One hidden turn or mirror swaps the rows below in pairs. Which row is each named row swapped with?
The rows were stretched afterwards, more along some directions than others.
pup: [ 10.7,  -4.7,   0.1,  14.8,   1.1,  -9.4, -15.9,  -6.4,  15.9,  12.3,
  17.1,  -4.5,  14.2,  -3.7, -18.7,  -6.7, -42.8,  26.6,  21.8,   3.6,
  14.3,  21.3]
revak: [ 12.9,   8.1,  16.2,  26.2,   2.0,  -5.9,  11.6, -18.6, -30.3,  -5.5,
  19.3,   3.9,  22.2,  -1.6,   8.3,  11.8, -10.9,  24.0,  10.8,  -6.4,
  17.0,  -5.0]
Nusi: [ 21.0, -30.9, -10.5,   5.7, -14.4,   5.4, -26.8, -12.3,  12.7, -17.5,
  14.3,  19.5,  25.2,   4.2,  -0.2, -15.7, -12.3,  21.2,  -2.4,  -2.3,
   7.6,  -2.0]
Kuzo: [ -5.8, -12.6, -11.8, -24.0,  -6.6,   1.1, -10.2, -17.3,  30.5, -24.8,
 -20.3,  13.7,  17.0,  21.6,  -3.4,  -4.2,  -2.6,  10.0,  -1.6,   9.2,
  15.9,  -7.8]
nire: [ 17.3,   0.6,  -4.6,  -2.5,  -1.4,  -3.7,   6.3, -13.7,  30.4, -20.8,
  -4.9,  -1.1,  12.2, -10.2,   0.2,  -2.5,  -1.3,  16.0,  -3.1,   8.4,
  11.0,  11.4]
badin: [  7.7,   0.3,  -4.1,  19.2,  -2.5,  -8.0,   4.8,  -8.5, -10.9,  -4.4,
  14.2,  15.0,  -2.4,  11.9,   5.7, -26.9, -14.3,   4.5,  19.5,  -2.9,
  22.3, -22.3]
gena: [ -6.8, -24.2,   1.6,  31.0, -11.1, -16.0,   8.8, -32.4,   7.3,  -0.6,
  16.2,   9.3,  44.1,  -0.8,   0.3,  11.1, -32.4,   7.0,  21.5,  -7.5,
  21.0,  -3.0]
gike: [ 11.2, -22.1, -32.1,  17.7, -22.7,  -7.2, -17.2,  -1.6,  22.2,  -1.6,
   1.1,  15.7,  16.8,  -6.5,  -0.9,   9.5, -15.1,   8.7, -25.7,  11.2,
   3.4,  20.6]
saz: [ 24.0, -16.0, -12.3,   4.8, -13.6,  -3.8, -33.2, -23.7,  13.1, -10.4,
  13.6,  25.3,  29.8,  -2.6,  -8.5, -16.4, -26.2,  29.0,   9.8,  -4.9,
  14.0,  -7.7]
Vuk: [  9.6, -10.8, -18.8,  12.9,  -8.2,   7.1,   9.9, -17.2,  27.0, -43.5,
  13.7,  17.3,   9.7,  19.2,  12.2,  10.1, -18.1,  14.1,  15.5,   6.3,
  15.8,  -7.2]
Gen: [-17.3,  -8.9,   1.6,  -6.0,  33.1,   0.6,  22.6, -23.1,   7.8, -23.9,
  -9.3,  -6.6,  -4.5,  23.2,  29.4,   4.8,  -5.8,  18.0,  -1.7, -17.3,
  22.8, -37.2]
leb: [ 14.6, -22.6, -22.5,  17.9, -44.8, -12.9, -10.0,  -9.9,  23.9, -15.8,
  -6.9,  25.4,  11.8,  -3.6,   3.4,   3.3, -21.7,  19.5,   7.7,  13.7,
  -2.9,  12.8]
peme: [  6.8,  -9.6, -23.9,   3.7, -21.6,  -4.0, -22.0, -15.9,  33.2,   3.3,
  -4.7,  13.2,  18.7,  -3.7,  -6.9,   7.7, -36.4,  21.0,  -3.8,  -4.5,
  20.4,  12.2]
luni: [  9.9,  -3.5,   4.0,   5.1,  -4.2,  -9.3,  -9.6, -10.7,   9.2,   6.6,
  15.2,  -1.8,  15.9,  -2.4, -13.4,  -6.0, -24.8,  20.0,  15.7,  10.2,
   4.2,  24.8]
pigal: [-24.0,  -1.5,   3.0,  -9.0,  35.4,  -4.1,  23.7, -21.1,   9.1, -12.9,
  -3.5,  -0.7,  -7.4,  18.7,  24.8,   2.3,  -9.8,  16.5,   4.4, -24.2,
  24.3, -36.7]
Ruda: [ 13.7, -23.2,  -0.7,  -7.1, -15.1,   7.8, -23.7, -18.9,  -1.9, -11.3,
  11.7,  17.0,  10.6,  -4.9,   3.3,  -2.5, -25.2,  50.4,  20.4,  -9.3,
   4.0,  14.0]
Bep: [  8.0, -24.7, -24.1,   3.9, -30.6, -16.0, -17.3,   3.3,  25.8, -12.1,
  -4.5,  31.2,   2.0,  -0.6,  -2.5,  -6.3, -25.5,  24.3,  13.6,  10.8,
   0.2,   7.0]
fosa: [  1.6, -35.1,   0.2,  -2.4, -11.4,   0.5, -16.5, -14.8,  -9.9, -16.8,
   5.3,  19.0,   8.3,  11.5,  16.2,  -6.7, -12.0,  47.9,  13.6, -12.3,
   8.2,   0.0]
nife: [ 10.9,  -3.4,   5.1,   8.2, -13.0,  -9.0, -13.4,  -6.8,  16.0,   9.9,
  20.6,   7.4,  21.4,   0.9, -22.1,  -1.5, -46.5,  25.0,  23.7,  -3.5,
  15.7,  27.3]
Subug: [  2.0,  16.3,   9.0,   9.4,  -0.6,  -7.5,   9.7, -16.9, -15.8,  -5.1,
  11.8,  17.3,  -8.4,  19.3,  10.5, -27.7, -15.4,   9.6,  27.9, -16.3,
  25.9, -28.0]
Toli: [ 13.6,   6.1,  19.5,  18.4,  -3.0,   1.8,   8.7, -17.3, -33.7, -13.5,
  18.5,   0.0,  27.6,   8.2,  17.5,   8.5,   0.1,   9.7,   1.4,   1.2,
  13.4,   0.5]
Rul: [  1.6, -28.0,  -6.8,   9.0, -22.9,  -3.4, -10.2, -25.2, -15.8, -16.3,
  -1.6,  20.8,  19.8,   4.9,  21.9,  -4.6,  -5.2,  29.9,   7.0, -10.3,
  10.2,  -2.0]
mun: [ 11.0,   9.7,   2.1,   8.8,   5.7,  -1.0,   8.8,  -9.6, -16.8,  -8.6,
  11.3,  15.9,  -6.4,  13.2,  11.8, -29.1, -16.6,  18.5,  20.5, -15.3,
  25.9, -29.4]
Zigo: [ 20.9, -20.5, -13.6,   9.1, -21.3,  -1.7, -36.8, -22.9,   6.1,  -0.7,
   6.8,  14.8,  26.2,   6.2, -13.9, -21.7, -23.5,  21.4,   7.1,  -1.1,
  17.1,  -6.9]
gepe: [ -0.1, -25.1,   6.1,  21.1,  -7.6,  -7.1,  17.3, -29.6,   2.7,  -8.3,
  10.8,   2.4,  47.8,   2.1,  11.9,  19.2,  -6.9,  10.4,   7.9,   2.0,
  12.5,  -3.0]
Mizu: [  0.3, -23.3,   3.6,  35.9,  -8.2, -10.7,  11.8, -32.4,   4.0,  -4.7,
  11.0,   1.9,  46.6,   4.8,   9.5,  10.0, -22.8,   8.9,  16.8,  -5.2,
  22.8, -10.6]
Voku: [  0.9, -19.3, -34.3,  12.4, -18.3, -13.3, -19.3, -22.1,  24.1,   6.3,
 -16.4,   6.3,  23.0,  -0.2,  -4.8,   7.0, -19.9,   6.1, -22.2,   3.2,
  14.3,   1.0]
Tel: [ -7.5,  -8.3,  -7.9,  38.8, -31.4, -19.7,  -8.0, -37.1,  21.6, -10.1,
   5.1,  21.0,  20.1,  17.2,   3.5, -22.4, -22.9,  -6.3,   7.6,  12.9,
  -2.1,  -7.6]
nudo: [  3.9,  27.4, -25.5,  -4.5, -13.6,  -1.8,   5.0, -37.6,  -3.5, -15.8,
  -8.2,  23.6,   5.9,  -0.6,   3.2, -23.3, -21.5,   0.1,  20.4, -27.5,
  28.2, -12.8]
Rigen: [ -6.2, -14.2,  12.3,  35.5,   1.1,  -7.3,  10.7, -16.1,  -8.9,   6.4,
  29.3,  -5.8,  22.7,  13.1,   3.4,   9.3, -31.4,  18.4,  26.9,   2.5,
  20.4,  -4.2]
Sim: [  2.4, -32.0, -28.8,  13.0, -32.7, -19.6,  -9.0,   3.4,  21.3, -12.4,
 -14.1,  26.8,   3.3,  -0.3,   4.6,  -2.5, -15.1,  24.0,   2.8,   9.7,
   0.7,   2.8]
zegu: [ 19.8,   9.8,   9.5,  20.0,   4.6,   1.5,   6.1, -22.8, -27.7, -14.2,
  16.9,   2.5,  24.9,   1.6,  11.2,  11.7,  -8.8,  18.6,  14.8,   2.0,
  20.2,  -3.7]
novo: [ 10.7,  -5.1,  -6.8,   5.7,   3.3,  -6.9,  12.6,  -4.9,  17.0, -20.3,
  -2.8,  -8.2,  12.7,  -5.3,   7.2,   5.5,   2.7,  -2.0,  -8.9,  16.0,
  10.2,   4.1]
zodo: [  7.3,   5.1,   2.4,   5.9,   6.3, -12.8,  18.7, -22.8,  15.0, -21.8,
 -10.2,  -6.6,   9.6,   3.6,  11.2,  -1.5,  -2.5,   5.7,  -2.0,  -5.4,
  16.8, -10.4]
Salad: [-25.0, -23.6,  -1.0,  -0.8,  34.8,  -7.1,  24.7, -13.7,   9.3, -25.8,
  -6.3,   2.4,   3.8,  20.9,  29.5,   8.8,  -0.7,  12.6,  -5.9, -11.9,
  17.4, -30.2]
pim: [ 21.6,  -5.9, -28.7,  11.5, -28.9, -11.4, -21.1, -16.4,  24.9,  -2.6,
  -1.5,  21.8,  23.1,  -4.8,  -4.8,   3.7, -22.2,  14.2, -14.3,   5.6,
  13.5,  16.5]
zoka: [-10.0,  -1.6, -14.7,  33.2, -19.0, -20.5,  -3.4, -30.7,  22.0, -11.2,
  -5.2,  16.6,  15.5,  17.4,   1.7, -26.4, -12.4, -14.2,   6.4,  17.2,
   4.3,  -8.3]
kibi: [ 14.0, -33.2, -26.0,   4.7, -25.6,  -9.0, -21.7,  15.2,  31.9, -17.2,
  -4.1,  20.6,   0.0,  -2.1,  -3.8,  -1.9, -17.7,  35.0,   3.3,  21.0,
  -4.7,  16.1]
Zona: [-16.2,   1.8,   0.9,   3.3,   7.3, -15.9,  13.2, -29.7,  12.9,   6.3,
  -7.8, -10.8,  13.5,   9.2,   1.1, -18.1, -26.9,   1.3,  19.3, -20.0,
  26.6, -18.4]
Bot: [-19.8,  -9.9,   2.6,  -6.8,  32.8,   0.7,  21.0, -21.3,   4.9, -16.5,
  -4.6,  -5.1,   2.9,  26.8,  30.7,   5.1,  -5.8,  14.1,  -9.2, -23.5,
  23.4, -32.8]
davo: [-24.2, -12.4,   2.5,   5.5,  38.0,  -8.7,  30.4, -28.0,   4.4, -18.6,
  -6.4,  -3.0,   6.6,  22.7,  33.1,   6.9,  -5.7,  10.1,  -4.7, -18.3,
  21.2, -39.4]
Vigu: [ 10.8,  -0.5,   4.6,   9.9,  -5.3,  -3.0,   8.3,  -0.4, -21.1,  -9.9,
  12.7,  23.2,   4.3,  13.7,   7.6, -16.4,  -7.0,  15.7,  17.0,  -7.0,
  23.7,  -8.2]
Nedes: [  5.4, -25.0, -19.1,  -0.2, -24.1,  -9.3, -10.3,   3.6,  28.7, -12.9,
 -12.6,  15.8,  -2.5,  -3.6,   0.6,  -0.5,  -9.9,  27.2,   7.2,  17.4,
  -8.6,   9.7]
tos: [  3.7, -23.3, -16.1, -15.9,  19.9,  19.6,  -1.9,  -1.7,  25.0,  -0.5,
  10.1,  10.8,  31.1, -20.4, -14.3,  15.3,  -8.5,  45.7,   3.0,  -3.7,
  21.7,   8.3]
Tobu: [  4.0,  -3.7, -16.3,  14.9, -20.2,  -2.2,   5.9, -19.9,  13.8, -45.5,
   6.1,  28.4,  15.6,  28.5,  13.9,  -1.5, -12.7,  12.0,   7.7,  -5.9,
  17.0, -14.9]
kufo: [  0.7, -25.4,   5.7,  -0.1, -13.8,   5.1,  -8.6, -24.4, -16.5, -13.0,
   4.6,  12.6,  10.6,   4.8,  19.6,   0.7,  -2.4,  38.9,  15.1,  -5.7,
   2.7,   4.6]
zita: [-19.1, -16.1,   5.0,  38.3,   4.8, -15.6,   3.5, -25.8,  -7.4,  15.9,
  18.7,  -9.7,  14.3,   9.8,   1.7,  -2.1, -30.2,  16.8,  23.2,   1.2,
  17.8, -16.1]
ven: [-17.0,  -9.3,  -1.8,   5.9,  31.1,  -2.5,  27.7, -22.5,   4.8, -22.9,
  -3.6,  -1.8,  -4.2,  24.0,  36.4,   1.8,  -7.0,  13.1,  -5.3, -16.6,
  22.8, -39.0]
Tifi: [  4.9, -27.3,   1.8,  -5.7, -16.3,   3.4, -13.9, -21.0, -10.3, -16.7,
   9.9,  24.5,  14.4,  10.6,  17.9,  -0.2, -15.3,  40.5,  16.7, -13.6,
  11.9,   4.8]
Tuz: [  1.9,   7.3,   1.8,   9.3,  -1.7,  -7.9,  13.6, -15.8, -15.2,  -3.1,
   9.9,  22.1,  -5.4,  10.2,   8.8, -23.7, -12.4,  14.8,  18.9, -22.3,
  27.4, -26.6]
Damoz: [ 21.7,  -3.8,  -7.1,   7.7,   5.5,  -1.4,   4.5, -20.3,  29.6, -28.0,
  -0.1,  -5.0,   9.7,  -6.2,   9.3,  -7.6,  -6.0,   6.6,   0.8,   9.5,
  14.7,   2.3]
Kopi: [-13.1,  -0.1,  -0.6,  -1.5,   1.5, -12.5,   7.5, -24.2,  18.4,  11.3,
 -13.9,  -9.8,  12.3,  11.2,  -3.2, -18.0, -23.3,  12.1,  12.4, -20.5,
  26.2, -20.7]
fab: [-23.9,  -6.7,   3.8,  -4.2,  31.1,  -7.7,  21.2, -19.2,  10.9, -16.4,
  -2.9,   4.5,  -9.4,  25.6,  24.9,  -1.1, -12.0,  19.8,  -1.7, -25.6,
  18.4, -38.8]
mogep: [ 25.3,  12.5,  10.3,  25.8,  -3.7,   4.4,  -0.5, -12.0, -23.6,  -5.4,
  22.8,  11.8,  29.3,  -5.5,   7.3,  13.4, -19.7,  26.1,   6.7,  -0.9,
  12.8,   1.8]
Toram: [ 11.3,   5.7,  10.6,  29.2,  -6.7,  -5.4,   4.8, -19.7, -21.7,  -6.2,
  18.4,  12.3,  31.3,  -7.8,   6.7,  11.5, -10.3,  22.8,   7.3,   3.8,
   7.4,  -1.2]
kobel: [ -6.4,  -1.2, -22.1,   3.6, -18.9,  -7.3, -11.3, -21.5, -14.3,   6.7,
  -6.3,  25.7,  22.9,  -9.0, -12.2,  -1.8,  -9.0,   5.6,   9.5,   9.3,
  21.7,   0.4]
zase: [ 10.8, -18.9, -20.7, -21.2,   4.2,  17.1, -12.0,   0.3,  33.9,  11.0,
  11.7,  15.2,  24.3, -32.7, -25.9,   9.9, -23.4,  51.6,   2.7,  -7.8,
  16.5,  21.3]
med: [ 16.0,   4.5,   7.3,   9.8,   4.0,  -1.2,   8.7,  -6.4, -15.3,  -6.0,
  17.0,  16.3,   2.8,  12.3,   4.5, -21.3, -14.2,  21.2,  22.9,  -8.5,
  26.0, -15.3]
kovu: [  8.0,  15.7,   0.0,  14.9,  -6.7,  -6.8,   8.8, -16.2, -25.0,  -4.4,
   3.7,  16.0,  -4.4,  11.4,   9.1, -23.7, -13.7,   8.8,  21.1, -11.0,
  26.0, -25.2]
Tal: [  0.3,   9.8, -43.5,  -0.8, -14.8,  -9.2,   5.5, -21.2,  13.6, -19.6,
 -10.6,  27.2,   4.8, -12.5,  -3.9, -14.2, -13.9,   4.8,   7.4, -16.7,
  28.1,  -4.8]
Duk: [ 17.2,  -9.6, -11.8,  19.6, -27.9,  -7.4, -40.4, -20.6,  10.7,   3.0,
  16.8,  25.1,  18.0,  -3.1, -17.8, -27.5, -45.9,  22.0,  29.5,  -0.8,
  16.6,  -4.4]
fal: [ 15.5,  10.3,  -5.0,   3.2,   3.5,  -7.5,  13.1, -25.1,  13.4, -26.8,
 -12.5,  -4.2,  14.7,   5.0,  11.7,  -0.7,  -2.0,  -0.6,   2.3,   2.8,
  19.7,  -8.7]

Swapped with Nedes: kufo
Swapped with nire: Toram
Swapped with gepe: luni
Swapped with zoka: tos
Swapped with mun: ven
Swapped with leb: Ruda
Swapped with Zigo: Voku
Swapped with fal: zegu
Swapped with gena: nife
Swapped with badin: Bot
Swapped with fab: Tuz
Swapped with kibi: Rul
Swapped with peme: Duk
Swapped with kobel: Kuzo
Swapped with saz: pim
Swapped with Tel: zase

